Turns in one plane each, and the order they were made in; the first pair answered
M (before -> after):
[ 1  5  2 11  6  6  6  5] -> [ 2  5  8  7 -2 11  5  5]
[ 6  2 12  9  3  5  1  6] -> [ 4  0 10 10  4  5 -2  7]
[  1 -28 -19  -7  -4 -10  -8 -11] -> [ 17 -11 -16 -15  -2 -16   8 -14]
E (before -> after):
[ 13 -16  -8   0  -2  -4  -8  -8] -> [ 15  -7  -1  -8 -12  -1  -7 -11]
[-13   3   9 -18  -7 -17 -25  -2] -> [-19 -11 -18   0   4 -14 -24  -4]
[  2 -11  19  17  23   7   1  20] -> [ -1   1 -11  24 -11  29  11   4]
J (before -> after):
[ 12  -5  -9  -2  15 -12  18  -1] -> [-10  -9 -16   9  15 -13  -3  -1]
[  8  -9   3  -2  -2  -1 -10   4] -> [  9  -8   4  -2  -3  -1 -10   3]
[ 20   5  20 -15   1   3  20   2] -> [ 11 -12   5   4  28  -4  15   9]

Between the rows of a pair lie two turns.
[18 -8  0  2 -4 10 15  8] -> [ -9 -12  -8  15  -5   8 -10   9]
J, J
[ 16  -8 -15 -12   7 -17   3  -9] -> [  8 -24  -2 -16  -1  -8 -10  -3]
M, E
[ 14 -14 -30  -9 -14   5  13  -8] -> [ 17  -6  16 -32 -15  -4   0   1]
M, E
[ 10  20  -4  -3  18 -13   0   1] -> [  0  19 -20   6   9  -6  -3  -4]
E, J
[-20  -5  -6  18   4   5  -5  -1] -> [-16  -5  15  10  12  -3 -11   5]
E, E
[  0   8  -6 -12  -1 -24  -4 -12] -> [ -1   9 -12 -11  -5 -22  -2 -14]
E, E
[ -7  -7   0 -15 -16   1 -11 -12] -> [ -9 -16 -12  -6  -9   1 -12 -12]
E, E
[ 19 -23   6  -1  23 -12  11   8] -> [ -9   1 -15   5 -34  12  -7 -11]
J, E
[-14 -22 -21   0  14  -8 -25  -9] -> [ -4  12 -26  -7  14 -24 -11 -17]
J, M
[ -6  -9   5 -16 -15  -7 -13  -8] -> [  7   3   5 -21 -11 -14   0 -10]
M, M
[-8 14 -6  8  3 -4  2 -6] -> [ 6 12  5 -2 -4  3 14 -5]
M, J
[ 7 -6 16 -1 -6 11  4  3] -> [12 -8  5  4  8  4 13  2]
E, M
[-10   5  -8   7   3  -6  -7  -7] -> [  0   4   3   0  13 -13  -3  -2]
M, E
[  7  -3  14 -25  -6  -7  -3   1] -> [-10  -6 -19  -6 -17   5  -9  -7]
M, E
[-14  14  -7   1 -18  -2 -14 -14] -> [ -1  12  21 -12  -2 -15 -12  -5]
E, J
[ 2 -2  2  4  5 -6  2  7] -> [-5  3  4  2 -5 -5 -6  5]
J, J
[ 23   4   8 -13   7 -12  11   5] -> [ -3  -9 -27  13   7  -8  -6   1]
E, J
[  1   0   3  -8 -14   5   1  -3] -> [-10   0  -5   1  -9   0  -8  -3]
M, J
[ -3   6  -3   8 -17  23   6  -3] -> [ -3  -8 -11  18  -1  22   7   1]
J, M
[ -4  11   2  -2 -10   5  -6   0] -> [ -6   3 -11   7  -4   5  -5  -1]
E, E
[-19  -9 -21  12   4   1   0  10] -> [  7   7   3  -9  15 -14  18  13]
M, E
[-20   4 -13  -5 -18   0 -20  -3] -> [ -8  16  -6 -15 -26   0  -9  -7]
M, M
[ -7 -17   1   2   3  -7  -9  -1] -> [ -9 -14   1   0  -6  -4 -11  -3]
J, E
[ -6  14 -33  19   1  26  15   2] -> [-28   1  14  12  15  15 -24  21]
E, M
[-10   8  22  20   2  42   3  16] -> [-1  6 23 19  9 42 11 18]
J, J
[ 16  11 -11  -4   0  -8  18  -2] -> [  9  21  -5  -8 -11  -5  10  -4]
J, E
[ 14   9 -22  -1  -4  -4  14  -5] -> [ 15  -9  -9  -7 -19  13  10  -3]
M, J
[ -7  -5 -11   4  -4   3  -5  -3] -> [  8   2   8 -10  -2   0   4  -1]
E, J
[  5  13   5   4 -17  -2   1   3] -> [  7  15  -2   8  -5 -10   5   3]
M, M
[ 0 -6  9  9 -4 24  3  5] -> [ 6 15  5  6 -5 18 13  0]
M, E
[ -2  -5   9  -7  13  -5 -13   2] -> [  1   1  14 -14   3  -2 -11  -1]
J, J
[ 22 -35   8  -7   2  16   5  -1] -> [ 32 -14  -4  -4  21  -4  20  -3]
J, M
[  2  14 -10  14  -5  14  14  -5] -> [ 7 18 21  0  5  3  8  3]
J, E
[ 12   3 -19  12  13   4  18  -8] -> [ 10  19  -4  -3 -15  11  13 -13]
J, M
[ 1 17  3 -8 -7  9  0  1] -> [ 4  3 -7  5 17  4  5  7]
J, J
[-6  0 -6  2 -8  7 -5 -2] -> [ 3  1 12 -8  0  1 -2  4]
E, J
[ -3   2 -13   1 -20  12  -1 -10] -> [ -6 -17 -17  11   8   2  -5  -2]
E, E
[  9  -3  18 -21   0 -19   0   5] -> [-15 -13 -23   4 -11  -8 -12  -5]
E, J
[-3 16  4  5  1  9 10 -2] -> [-6 10 -2 12 10  8  8  0]
J, J
[11 -5 24 -5 10 -6  8  0] -> [-13  -9  16   8  10  -7 -15   0]
J, J
[-4 -3  3  0 -6  9 -8 10] -> [-5  8 -7  6  4 -3 -7  7]
M, J
[13  4 -5 16 11  7 12  7] -> [-3 -5  4 15 -6 20 -7  7]
E, M
[ 17 -15  -7   5  24   0  18   7] -> [ -6 -20 -15  11 -11  25   0   0]
E, M
[ -3   9   9  -8 -17   9  -2  -2] -> [ 8 -8 -2  4 16  2 11  5]
J, J
[ 14   0 -17   6  18  -8  17  -3] -> [ -4  26   0  -7 -20  -1  -3 -11]
J, E
[-10 -18  -5   6  -4   7 -15   6] -> [ -5 -17  11  -3   0   0 -16  10]
J, E
[-18   5  -5   5   3  -7 -14   3] -> [ -4  10  -8   3  15 -16   0   2]
M, E
[ -8  18   5  -5  -2  -9 -11   0] -> [-14  -1   8  -2  -5   0 -19   3]
J, M
[  1 -12  17  -5  10  -5 -16   9] -> [ 15   7 -20   1  -1   0  14  -7]
E, M
[14 -3  2 -8 -6 -6 -3 -9] -> [  5  -7  -1  -3 -11   0 -11 -10]
M, E
[-5 24 13 12 -4 -1 -9  7] -> [-10   6  15  17  -5   7 -16  11]
J, M
[ -7   9  15 -12 -14  -5  -4  -1] -> [  4 -12 -11   5  14  -7  13   2]
J, E
[ -5 -16   9  -8  -4  12  -8   5] -> [-15  -2  -8   3  12  -5 -12   3]
M, J
[ -1  14  -6   7 -10   6  10  -5] -> [  1   5 -11  13   3   3  13  -1]
J, J
[ 14   3 -28   3  14 -20   7 -13] -> [-13 -13  -6  -3 -22   6 -28 -11]
E, M
[ -4   3  17 -10  -8  10   1  -1] -> [-17  -8   7   0   0   6 -12   0]
E, J
[ 3 18 -3 11  7 29 16  9] -> [-7  4 16  7 10 29 -4 17]
E, M
[  6   4 -14  -8 -14  -1   2 -12] -> [  8  -6 -21   1   4  -6   5  -8]
J, J
[ -7   2  21 -11  -8  -4 -13   3] -> [ 15  13   0  -9   3 -11  16  -3]
E, M
[ 22 -20   2 -22 -31  13  10   2] -> [ 22 -37   4 -11  15 -10   4  16]
E, M
[  2 -25  15  -9   0  -1  -3   0] -> [ 11 -16  18 -15  -1  -3   6  -2]
M, M
[  5 -39 -10  16  18   2  -2  10] -> [-15 -10  10  -3 -32  13 -26   0]
J, E
[ -1   9 -12   9  -9  23  10  -4] -> [ 1 15 24 -7  0  9  1  7]
M, E
[-1 16 -4 -2 -5  9  2  0] -> [-3 11 -2 -3 -8 13  0  0]
M, J
[ -2 -10  -3   5  10  -5  -6   2] -> [ -1   2   8  -8 -12   0  -7  -4]
J, J
[ -9  -4   4  -8 -12  -1 -12  -3] -> [ -8 -15  -6   2   7  -5 -10   2]
J, M
[12 44 27 -1  5  0 -5 14] -> [ 12  21 -26  31  24   8  11   9]
J, E
[ 4  0 -3  8  2 10  1  2] -> [7 1 5 4 4 7 1 4]
E, J
[ -6 -12   4  -9 -19   5 -10 -13] -> [  7  -6   3  -5  18 -21   3  -6]
E, M
[ 14 -27  -4 -12   4 -23   1  -1] -> [ -6 -20  -3 -11 -15 -19 -21  -6]
J, J
[  3   6   0  11 -13   4  10  -2] -> [-1 -4 18  9  0 -4 -2  7]
E, M
[-8  0  7  7 14  2 -7 13] -> [-14   0  -3  10   3   7 -11   8]
J, E
[  7   0 -10 -10 -20  -9   8 -15] -> [  4 -14 -21   4   3 -14   7 -10]
J, J
[  1  -1   3 -11 -12  10  12  -4] -> [ -8 -15   6  -3  11  -2  -3   5]
E, J
[  8 -25   3 -22   1 -13  -9  -1] -> [ 10 -14   4 -27 -16  -6  -6  -7]
E, E
[ 5  7 11 -5  3  4 14  1] -> [ 0  6 -6  5  0 10 16 -3]
J, E
[  9   8 -12  -5  -2 -13  10  -9] -> [  3   1  -8  -1  12 -21   2  -3]
E, J
[-4 -3 -1 15 11  5  1 10] -> [ 5  9  1  8 -4 13 12  4]
E, J
[-9 23  4  4 -3 -2 -5  1] -> [-14  11   4  10   8  -4 -11   5]
M, E
[  3   4 -20  -6   4 -23  10  -5] -> [ 15 -10  -2 -20 -13  -4  15  -2]
M, J
[  6 -17 -21   8  20  -7  -3   0] -> [ 12  -4  16 -13  19 -16  -8   6]
E, E
[  1 -14  -4   8   2  14  15   0] -> [ -4   1  17  -4 -14  14   5   0]
J, E
[ -1  19  15 -18   2 -10   8   9] -> [ -5  21 -12 -10 -16   4  15  -1]
E, E
[ 17  16  17 -22   9 -19   2 -11] -> [-18 -23 -10   6  -5   7 -26 -12]
M, E
[ -8  -1 -16  11  -4  12  -5   6] -> [-1  3 17 -7  4  0 -9 15]
J, E
[ -9  -2 -16   3  -2  -4 -13   3] -> [ -7   8 -10   0   3 -12 -13   3]
E, M
[ 5 -2 15  7 22 -4  0 10] -> [ 6 -6 21  3 16  2 -1 11]
M, J
[-11  11  22   9   6   1  -9   3] -> [-9 -3 -3 24 16  3  0  0]
J, E
[ 19   0  26 -31  -2 -17   2   0] -> [ 12 -26  28 -23   2  -6  -8   7]
J, M
[-6  6 13  7  6  1 -5  5] -> [-7  1 -3 15  8  3 -1  2]
J, E
[-8  7 14  2  8 -7 -8  9] -> [-8  6 16  0  4 -4 -8  8]
M, M
[ 9 -2 12  5 -2 14  9  1] -> [ -2 -10   5  15   7  10  -2   3]
E, J
[  2  -5  10 -12 -17  20   6   3] -> [-24  -2  -9   5  -6   9 -15   2]
M, J
[ 2  3 -8  3  3 -5 -1 -8] -> [ 8 -1 -1 -4 -2  1  5 -8]
M, J
[-17   0  -2   8   6   5  -9   1] -> [-1 13  9 -6 -8 10  6 -3]
E, J
[ 13 -22  26 -18  -5   9   0   7] -> [ 11 -15   6 -13 -27  23   6  -3]
E, E
[-10   6 -12  11  -5   5  -4  -8] -> [-11   7   7   5   8  -6 -12   0]
E, M
[16 12  8  3 -6 24  6  1] -> [13 -4  6 10  3 27  2  5]
J, M
[ -8  -5  -3  -5 -12   5 -13  -4] -> [  5 -14   5  -8  10  -5  -4   3]
J, E
[23 -8 -9 -6 10  1 13 -5] -> [-13  -8 -15   5  -2   1 -22  -7]
J, J
[  3 -17   0   4  -6  17   3   2] -> [  2 -13  -3  11  18   1   4   6]
E, M
[ -2  13   1 -12  -6 -14  -5  -8] -> [  6   3  -5  -5  14 -18   5  -3]
J, J
[-5 -4 17  1  4  4 -8 10] -> [ -7  -1  -1   5 -14  15  -4   0]
E, J
[  7   3  10   1 -12   8   1  -6] -> [ 4 -5 -6 10 -7  9  2 -7]
E, E
[-12  14  27   5   0  10  -8  13] -> [-14  18   7  12 -16  22  -2   4]
E, E
[-10 -16  -4  15 -11  33   0   5] -> [-6 -4  0 19 34 -1  3 14]
E, M
[-19  28   0  12 -25  25  -8   3] -> [-14  43 -10  15 -14  12   1   1]
M, J
[-15   7  -2  19  17   5  -8  16] -> [-11  29  -1  11   9  -1  -3  10]
J, M
[  1   0   2  -5   8 -12  -5   2] -> [  6  -2   8 -10   4  -8  -2   3]
M, J
[11 13  2 -8 14 -8 11  2] -> [ -1  18 -17   2  -4   3   6  -6]
J, E
[ -8  -3   0  -1   7 -12  -7   2] -> [ -7   6   1  -5   2 -13  -6  -1]
J, M
[ 20 -16  -2  -1  11   0  12   7] -> [-15  -9  -5   5 -11   2 -23   3]
J, J
[ 7 14  8 -6  0 -6  4  6] -> [  9   4   8  -9 -12   5   5   4]
E, M
[ -6   4  -1   3   9  -6 -10  -7] -> [  2  12  -1  -3  -4   1   0 -12]
E, J
[ 0 28 18 -1  6  7 -1  7] -> [  1  13 -11  18  20  10   9   6]
J, E
[17  6 21  1 -2  5 14  5] -> [ -5  -8   4  15 -14  19  -3   2]
M, E
[ 5 -3 -8 -4  2  7  8  4] -> [ 2 -5 -9 -1  4  6  6  4]
M, M
[19 -2 -5 -4 -1  7 23 -1] -> [  2 -26   9  -1  -3  16  -2   7]
E, M
[ -4   8 -25   9  13 -15   4  -8] -> [ -1   9   0  -2  23 -25  -2   0]
E, E
[  0  26  -5  -6 -11 -12   6  -9] -> [-18   0  12  -3  -3 -11 -23   2]
M, E
[ 12 -10  13  -8  -4   5   2   5] -> [ 10  -7   2  -4 -13  12   5   0]
E, E
[14 12 -2 18  0 18 -9 -6] -> [ 16  10  14  13  12   9 -13   0]
E, J
[  8  23 -33  18 -23   5   8  11] -> [  9  14  33  -7  -5 -12 -16  31]
M, E
[ -4 -21  18 -12 -11  10 -16   2] -> [-20  -2  -8   6  12 -15 -24  -1]
M, J
[-11  16  11 -11 -13  -8  -5   1] -> [  2  -6 -11   5  19 -12  13   5]
J, E
[ -5  -2 -15   6  -1  -7   2 -14] -> [  7  -1  -7  -2  -4  -4  14 -13]
M, J
[21 23  7 -3 10  2 29  2] -> [-12   3 -16  24  30  -4  -1   7]
E, J
[ 13 -12  10 -23  -9  -1  -4  -5] -> [  4 -26  -3  -6  13  -7 -10   0]
J, J
[ 2  4  3  5 34 -7  5  4] -> [ -2 -21  -3  10  25   9   2   4]
M, E
[  9   6 -22  -8 -11 -13   5 -16] -> [  4   0 -28   0  -1 -15   3 -13]
J, J
[  2 -14   8  -1  11   7  -5  11] -> [ -3  -6  12  -5  -4  10 -12   7]
J, J
[-11   8   5  10   7   3   0  21] -> [-14   7  -1  13   5   5  -1  19]
J, E
[-4  0  9  2 20 -6 -2  4] -> [-10  10  16  -6   0  -2  -9  -2]
J, J
[  4  -8   7  -8   7  -8 -12  -1] -> [  1  -4 -12  -4 -11   3  -7 -10]
E, J
[-7  8 24  1 -4  4 -9  5] -> [-13  15  15   7   3  -4 -12   4]
M, J
[ 13 -16  -1  -2  17  -9  16   7] -> [  7 -29   6  -2   8   2   7   8]
M, J
[ 17   7 -18   4   5   8  25  -4] -> [ 13   9  -4  -7 -20  19  17  -6]
J, M
[  2  -9   2  -9 -10 -12  -8  -8] -> [  8  -7  -4  -6  -2 -16  -1  -9]
E, M
[ 4 -6 -5 10  5  9 15  8] -> [ 7 10 -4  3 -1  5 18  4]
J, M
[-10  11  -3   3   0  -4 -11  -7] -> [-1 16  6 -6 -3 -4 -5 -7]
E, J
[-3  4  6 -7 -8 -2 -4 -6] -> [-4  0 -8  1 -8  1 -1 -9]
E, E
[ 15 -14  -9  -8 -10 -10  -1  -9] -> [ 16  -8  -3 -12 -16  -9  -2  -9]
J, E
[-5 -2  4 -4  9 -3 -8 -1] -> [ -1  -2 -11   1   8  -1   0  -5]
M, E
[  2   7 -22  -6   2 -17   4 -15] -> [  9   7  -8 -12  12 -22   6 -10]
E, J
[-1 -2 -5 12  6  7  4  3] -> [ 3 11 -5  7  1  3  7  0]
J, M
[  9 -18 -14  -8   2   6  -3   6] -> [ 11 -16 -10 -13  -4   8  -2   5]
M, M
[  8 -29   3  -1   7  -8   4  -3] -> [  8 -29   8  -5  -1  -3   2  -3]
M, M
[  0  10  -8  18  12  -8   7 -10] -> [ -6  21  -2  10  -7  -4  -1 -15]
J, J
[  0   4 -17  12  12  -2   7  -4] -> [-17   0  -2   8  -8   9 -15  -2]
E, M
[ -1   0   6  -2   5 -13  -4   3] -> [ -4  -4   7  -3   3 -11  -7   3]
M, M
[10 -5  1 -8  3  7 -7 -2] -> [10 -4 -1 -7  0  9 -6 -3]
E, E
[ -1  10  -3 -16  -7  -9   1  -3] -> [  0  -1 -11  -6  12 -14   4   1]
J, J
[ -5 -13 -14  20  11   5   5  10] -> [-17  -2 -13  22   3   6  -5   7]
E, M
[ -6  -4 -10  -4  -2 -11  -7  18] -> [ -4   0  -1 -11  -7 -11  -7  19]
E, E
[ 2  1  6  4 18 -8 -1  5] -> [  0   7  -9   5 -13  11   4  -6]
E, M
[ -9  -3  12 -11 -10  -8 -13   4] -> [-11   8   2  -5   0 -19 -11   2]
M, J
[-17   1  -7   5   4   8 -18  -2] -> [  4  14  12 -14  -8  11   0  -3]
E, J
[17  1 16 -8 -5 11  5  6] -> [ -1 -14   1  13  14   5 -11  10]
J, J
[  4 -24 -19   9  18  -7   9  -1] -> [ 13  18 -14  -8   0 -17  18 -13]
J, M
[ -4  -5 -11  -3  -4  -2  -3  -6] -> [-3 -9 -4 -3  6 -7 -6 -2]
E, E
[  3 -12  -1   3  -1  -8 -10 -10] -> [ 11  -4  -4   1  -1 -11   1 -13]
M, E
[15  0  5 -3 -1 10 21  4] -> [  3 -18   9   1  -1  16   7  10]
E, M
[  6   0   7  12 -23  20  16   4] -> [  1 -15  -4  27  -1  14  12  10]
J, J
[-15  17   2   5 -16   5 -15  -7] -> [ -7  15  22  -6  -4  -5 -15   0]
E, J
[  8  -2 -16  -1  -4  -2   7  -8] -> [  8   7   5 -13  -9  -5   2  -5]
J, E
[-13  33   0   0  23 -37 -13   2] -> [-19  25 -29  14  19 -30 -11  -5]
J, E
[-4 -8 -4 -5  3  2  3  0] -> [-3 -7  3 -9  4  0  2  1]
E, E
[  4  -5  16 -10  -4  23  12   4] -> [13  5  7 -8 10 11 23  4]
M, M
[-8 22  0  3 -8 -5 -6  4] -> [-10  16 -12  11  -3  -5  -5   3]
E, E
[ -7   9 -21   3  22 -25   6   0] -> [ -2  19   5 -13  17 -30   4   3]
E, E
[  2   3  -9  -5  -8   0   8 -11] -> [  7   5   5 -11   1  -4   8  -6]
J, E
[ 15  11 -17  12  -4   9  21   0] -> [12  2  5 12 26 -8  9 14]
E, J
[ -1 -11   3   4   2  16  -5   5] -> [ 0 -9  9  1  1 14 -6  6]
E, E
[16  4 -3 10 10  4 22 -9] -> [ 14  11   9   0 -11  13  17 -12]
J, M
[-4  4 -4 15  8  8  5  6] -> [-5 13  2  7 -8 11  2  2]
J, J
[ 12 -19  -7   2  -6  13   5  -3] -> [  0 -18  -8   5 -11  13  -7  -5]
J, J
